Z: a few groups of rows, each row roughly a mix of its group's hidden directions:
Z (114 x 10):
[[  5.9 -10.8 -24.6   8.9 -16.4  18.1   6.1   3.0 -49.7  -3.6]
 [-25.9 -20.8  29.0   8.2  -8.9  -7.7 -25.2 -14.9  30.8  -1.9]
 [ -1.0   5.7  11.8  -9.9  16.3 -11.7   4.5 -34.2 -37.1  26.8]
 [ 13.7 -33.8  -0.7 -13.6  41.9 -23.0 -11.2  -0.5   0.3  -5.8]
 [-17.0   7.4  13.9  36.9 -11.0 -15.1 -22.2 -12.8  31.2   8.9]
 [-11.1   8.9 -15.2  10.3  -3.8  21.0  25.1 -21.4  -6.5 -42.9]
 [-12.6 -39.7   6.3  -6.6  -5.9 -23.2   5.9  19.0  32.6 -10.7]
 [-30.2   2.9  21.6  14.3  -1.3  -4.7 -30.1 -36.9   7.7   3.9]
 [-18.9  -0.8  -9.5   9.6  -4.9 -13.5 -35.8 -10.6 -25.9  33.9]
 [ -6.6  22.2 -23.9  12.9 -11.2  22.4   5.9 -11.2 -43.5  -1.6]
 [ -5.8  12.6   1.2   5.5  11.4   1.1   4.0 -31.0  25.1 -44.7]
 [  6.8 -23.6 -19.3 -17.1 -31.4  11.0   9.5  34.0 -18.2   1.5]
 [-31.2  11.2   7.2 -14.9  10.3 -10.6 -12.7 -33.1  29.6 -15.5]
 [ -9.3 -17.3   0.9  24.0   9.9 -25.6 -12.0  35.3  13.4  26.1]
 [  5.2  -6.9 -15.9  12.4 -19.8   4.1   5.5  36.1  33.7 -24.3]
 [  7.4  12.1 -46.7  15.6 -13.2  -1.1  31.5 -12.4   2.7   1.8]
 [ 10.3   8.2  28.7 -32.8  10.0  22.9 -29.3   9.0 -18.0  -0.2]
 [-10.1 -40.8  13.1 -16.3 -21.0   3.0   8.3   9.6 -24.0  23.8]
 [ 12.6  17.5   0.7   2.3  26.7   5.6  20.6   3.9 -40.6  25.6]
 [ -8.0  19.2   1.4   3.9  -7.7  -3.9  -7.8 -56.6   9.4  -9.4]
 [ 12.8  25.1 -13.9  -5.5  22.0   3.2  22.6  -5.4 -38.9  19.9]
 [ 29.5  -6.9  -7.3 -13.6   8.7  21.5  16.5  42.0 -12.4  -8.8]
 [ 13.5  28.5   3.4   0.1 -25.9  16.3  26.9  26.0   6.8 -23.9]
 [  6.3  39.8 -11.9  -7.9   3.8  32.2   4.3  20.6  15.7  19.8]
 [  7.8 -39.6   0.3 -12.7   1.1 -19.2  17.1  15.0  35.2  -6.6]
 [-16.2 -21.0  37.4  13.9 -23.1  -4.7  -7.2 -13.8  13.4 -26.1]
 [ -8.1  35.6 -28.3  -2.7  21.0  -5.2 -14.7 -10.2 -21.7  23.7]
 [-19.3  -4.4 -16.5  24.5 -24.1  -4.3 -24.4 -31.1  20.2 -11.2]
 [ 28.2  25.1   4.4  -4.0 -15.0  19.6  36.1  18.6   8.9 -12.6]
 [-14.3  23.2 -16.9  46.1 -19.4   7.2  -9.4  -6.0   1.7 -15.8]
 [ -7.1  -0.8  20.9  -8.1  16.9 -17.3 -41.0 -25.7  21.8   2.3]
 [-16.9 -12.3 -30.6  -0.6  -4.3  -2.3 -40.3  20.4 -19.7 -11.5]
 [-19.3 -30.6  -0.4 -13.2 -31.3 -13.7   4.7   8.1 -20.3  28.5]
 [ 19.8   7.9 -12.6 -10.4   8.2  -5.0  15.2  25.5 -29.2  37.6]
 [  5.6 -15.4 -19.5   7.7 -13.4   9.6 -26.4  -7.1  32.6 -34.2]
 [ 23.2   7.1  -8.8  12.4   7.6  28.4  11.2  42.5 -15.1  10.9]
 [  8.0  16.3 -11.8  29.0  -2.4  -5.4 -16.5 -27.6 -30.0  26.2]
 [  5.6  -7.8   0.6 -31.3   9.1 -27.1   2.8  19.1  41.2   2.1]
 [ 10.2  16.2 -13.8   4.5  17.3  -0.9  -4.3   4.2 -55.2  -1.7]
 [  8.3   0.6 -14.7  19.5   1.7  -3.4  10.9  26.9 -37.2  32.5]
 [  9.3 -13.4  -9.6 -10.2 -13.6   5.8  10.3  29.2 -35.7  32.4]
 [  1.1  -2.1  22.0  -2.9   8.3  -7.6   2.9 -20.7  44.2 -30.8]
 [-22.6  29.4   4.5   1.6  29.1  -0.2  -3.5  -7.5  -1.7  40.5]
 [-23.1   7.5  36.4 -18.9   3.2  -3.7 -35.2  -9.8  17.0   6.4]
 [ -0.9  -7.8 -12.2  30.6 -10.3  -8.0  11.2  21.1  44.5  -9.5]
 [ -0.8  -5.3 -40.2 -22.5  -2.7   4.8 -18.6  12.9 -28.1  21.7]
 [ -0.2 -26.9 -13.6 -13.0 -18.1  -5.3   8.2  23.2  43.7  -3.9]
 [  6.9   4.1  19.7  42.6 -14.2   7.5   7.4 -28.2   0.8 -24.2]
 [ 22.7 -35.0  -1.1  -9.4 -11.9  -4.6  29.7  20.4  10.2 -23.7]
 [-10.8  -7.5  10.8 -12.2   9.3 -17.1  -8.8   9.2  51.0 -19.5]
 [ 24.5  30.8   4.0   4.5  42.4 -10.0   8.1 -16.3  10.1  -6.5]
 [  3.4  26.2  -4.6   8.5 -18.2  26.2 -34.0 -11.7 -15.0 -25.2]
 [  2.0 -37.1  -7.4 -12.8   1.1 -16.6  20.4  20.5  33.5  11.0]
 [  9.8 -19.8  -8.2 -10.2  -8.3  -0.4  20.1  49.9  11.1 -14.8]
 [-17.7  -1.4  10.5  20.3   9.6 -32.7 -25.9 -26.6  12.5  20.6]
 [  7.4  -7.2  -8.4  -0.1   8.3  -2.5  12.8  55.4  16.0  14.7]
 [-10.9  34.6  -3.0   1.1  12.2  17.6 -37.4 -24.0  10.7   9.0]
 [-23.4 -34.0 -20.0   5.4 -35.5   3.1 -15.7  14.0   3.6  10.2]
 [-25.7   5.4   8.1  -4.0  -0.4 -16.6  -8.5 -24.0 -25.4  40.3]
 [ 11.3  10.3  22.2  41.4   7.0 -14.8  20.7 -26.2  10.5  -5.4]
 [-14.6 -28.6  11.4  12.7 -22.9 -29.8   5.9  -2.2  32.9  -9.9]
 [ -3.6   7.9 -19.4   3.7 -40.1  17.2 -29.8 -15.6  13.6 -16.5]
 [ -8.0   7.8 -16.4  28.7 -21.4  -1.6  -8.3  19.2  34.6 -25.4]
 [ 25.8  26.6   5.8  11.1  17.9  -2.5 -28.8  10.9  12.4  31.6]
 [-10.9  31.6   6.3   7.3  21.9   1.6 -33.4 -24.6 -22.8  -5.2]
 [-19.4  48.3 -23.9  -1.2  -2.5  10.8 -14.0  14.2  -1.8  12.5]
 [ -8.1   5.3  23.9  16.7  20.7 -25.9   5.7 -33.4  -8.9  26.2]
 [  4.5  -8.2  15.6 -24.8  23.5  -9.0  18.9  -1.1 -23.1  38.5]
 [-13.5 -18.1  -6.2 -34.8   6.7  -1.3 -41.7   9.0 -14.6  10.9]
 [-23.6 -34.7 -12.5   7.8 -22.0  -5.3   5.3  27.0 -18.8  18.9]
 [ 22.4 -15.6  -8.7  -8.2 -24.2   0.7  24.6  30.6  11.5 -28.5]
 [-20.1  10.0  47.6  16.6  -0.1 -11.5   8.7  -1.7  26.3   2.6]
 [  2.7   8.5  40.5  -3.2  16.6  -5.6 -35.5 -25.3   4.1   2.5]
 [  7.5  26.9  16.9  14.2 -33.9  21.6  28.7   1.1 -14.2  -6.8]
 [-30.0  27.9 -12.7  -1.4  -9.3  17.0 -38.6 -13.5   3.3  -7.6]
 [ 15.9   3.6 -14.8  24.3 -20.8  19.7  14.3  -7.2  23.7 -35.3]
 [ -3.7  12.8  -3.8   2.1  38.2  -1.5 -20.5 -14.0 -36.2  19.5]
 [-13.2  22.7 -13.4  14.0  -6.7   5.1 -24.0 -15.8 -44.5   3.9]
 [ -2.8  16.9 -30.0 -15.4  22.2   8.1 -39.2  11.3  17.6   1.3]
 [ 13.1   3.0 -22.0 -19.3  -5.1  24.0   1.3  12.3 -45.9   7.8]
 [ -9.0  10.5   5.2   8.4  32.5  -2.8  -7.3 -13.1 -40.2  27.7]
 [-15.5 -24.5   9.8  -5.6  24.3 -15.2 -36.6 -15.7  23.3  -6.3]
 [ 30.0  30.1 -15.8 -15.2  13.8  -3.9 -26.6  -8.3  12.3 -23.1]
 [  1.7  14.8   9.6  13.2  24.0  -0.7  10.7   1.4 -28.9  44.1]
 [  9.1  37.2 -15.6  25.1  14.1   5.0   4.9  -1.0 -31.2  19.8]
 [ 13.8 -19.9 -29.5 -17.3  21.9 -13.0  -4.7  13.4 -32.2  18.0]
 [ -2.0 -11.4  37.8  20.2  20.0 -21.9  -3.4 -24.1  21.8   7.0]
 [ 13.5 -18.3  12.5 -28.0  17.8   3.5  11.6  37.6  20.0  15.0]
 [-29.9  18.4  -5.6  23.6 -15.6  -7.7 -19.6 -37.3  -5.3  -6.2]
 [ 17.3   5.1  -0.1  -8.4   6.0  15.2  15.9  14.4 -51.5  13.6]
 [-39.0  30.3 -17.1   3.3  -7.1  18.7 -20.3   7.7  -4.7  18.1]
 [ 14.8  36.1   0.9   2.3  21.4  -1.3   5.8 -35.4 -23.5  11.6]
 [ -7.2 -23.3  -8.6  -3.4   1.5 -10.1 -46.1 -17.8  21.3 -16.6]
 [  0.1 -26.9 -35.8   7.6  -7.5  -8.1   2.8  -3.5  29.7 -29.5]
 [ 27.1  21.4  23.9 -34.3  28.9   6.7   3.3 -10.7   1.5  -3.6]
 [-17.9  36.0  21.4  17.7 -14.3   9.8  -9.2 -33.5  -7.4   2.2]
 [-14.0 -22.4  29.0 -16.6   0.4 -25.4 -18.4 -24.1   5.5  23.5]
 [ -0.5  22.7  21.0   2.7   4.2  -6.9 -13.4 -46.8  22.4  -7.8]
 [ 29.2   5.9  -3.8 -10.1  22.6  15.5  29.5  -1.5 -36.5   0.6]
 [  1.5  13.7  21.3   1.2   5.1 -12.9 -17.6 -10.6   3.3 -51.9]
 [ -6.4 -21.5  33.4   4.5 -13.7 -18.4  19.9 -16.1  30.6 -14.2]
 [-10.3 -12.1  24.9  32.2  -3.0 -13.0 -24.4   2.0  34.9  -7.7]
 [ 12.4 -34.0 -31.6 -10.2  -2.3  -4.2  11.6  34.3 -12.0   8.3]
 [-28.6  -8.2  28.1  10.1  -4.1 -12.3 -33.8  14.2  23.4  11.2]
 [ -3.3  33.3 -14.6  10.8  -4.1  16.7  -6.3  -1.1 -45.4  10.8]
 [ 12.4 -43.0  -0.3 -13.2  23.9 -10.0   4.7  -7.1  24.0  21.5]
 [ 18.7   2.8 -18.7   3.1  -9.4  18.4  31.4  29.2  23.8 -20.2]
 [ -9.5 -30.8  18.1  -8.0 -14.9  -5.6 -17.9   6.6  40.3 -16.9]
 [ 20.1   3.4  -5.2 -12.3  21.2  -1.4  14.2  21.3 -39.3  26.9]
 [  4.2 -21.1  -8.5  -8.4   3.7   2.6 -27.9 -15.1 -48.2  -2.0]
 [ -0.3  -6.8  18.8  -9.3  29.7 -21.0   3.2 -28.9  34.8   9.3]
 [ 20.8 -24.4  30.8 -30.1  21.9  -6.1  -0.9 -10.8 -12.3  17.3]
 [  3.6  -8.9   1.8 -34.5   4.8  -6.2   5.8   0.5 -35.3  36.5]
 [  8.2  27.6  -7.8  19.4  20.1  21.9  15.0   2.6 -36.0  16.8]]

which group is each row in? (one row of each group first):
[ 12.3  35.8 -25.4  14.8  -1.3 -10.5 -19.8  11.4  27.4 -16.6] : <113>
[ 20.5  -5.5  16.6 -37.8  27.0   5.4   9.1  -4.9 -28.9 -10.2] : <75>
[  2.2  54.0  -7.1   6.9  -9.1  19.2   0.7  -5.5 -21.4   0.5] : <68>

[  1.8  22.1  13.3   3.5 -34.2   9.9   8.2 -17.9  35.8 -18.4] : <68>
[  0.6  -2.6  -1.3  -7.8   4.5  -2.4  13.8  27.0 -25.0  48.1] : <113>
[-12.9  29.0  -9.9  17.5 -24.5  16.3 -10.1 -14.4 -35.7  10.0] : <68>
[ -0.7 -31.7 -14.1 -22.2  -2.0  10.2  16.3  36.0   2.0 -24.3] : <75>
[ -6.4   4.5 -51.6  -5.7  -9.2   2.5 -14.6  17.7 -14.9  18.9] : <68>
[ -4.9 -20.4 -16.1 -28.6 -10.5  19.8   2.7  41.0   1.1 -16.0] : <75>
[  6.4  27.5 -11.5  -3.7  16.6   3.1   5.8  -5.1 -41.2  31.3] : <113>
[ -9.3  18.8   1.8 -25.9  15.9 -14.8 -14.7 -45.7  -8.2   0.0] : <113>
[ 10.3 -12.8  -0.6  10.2  14.0 -13.0  34.0  -6.8 -44.4   6.5] : <75>
[ -1.4  -1.7 -23.3 -20.5  22.5 -11.3 -14.3  -2.9  44.4  13.4] : <68>
[-27.0   2.7  -9.8   5.8 -11.7 -17.5 -21.5 -19.1  42.6   2.1] : <75>
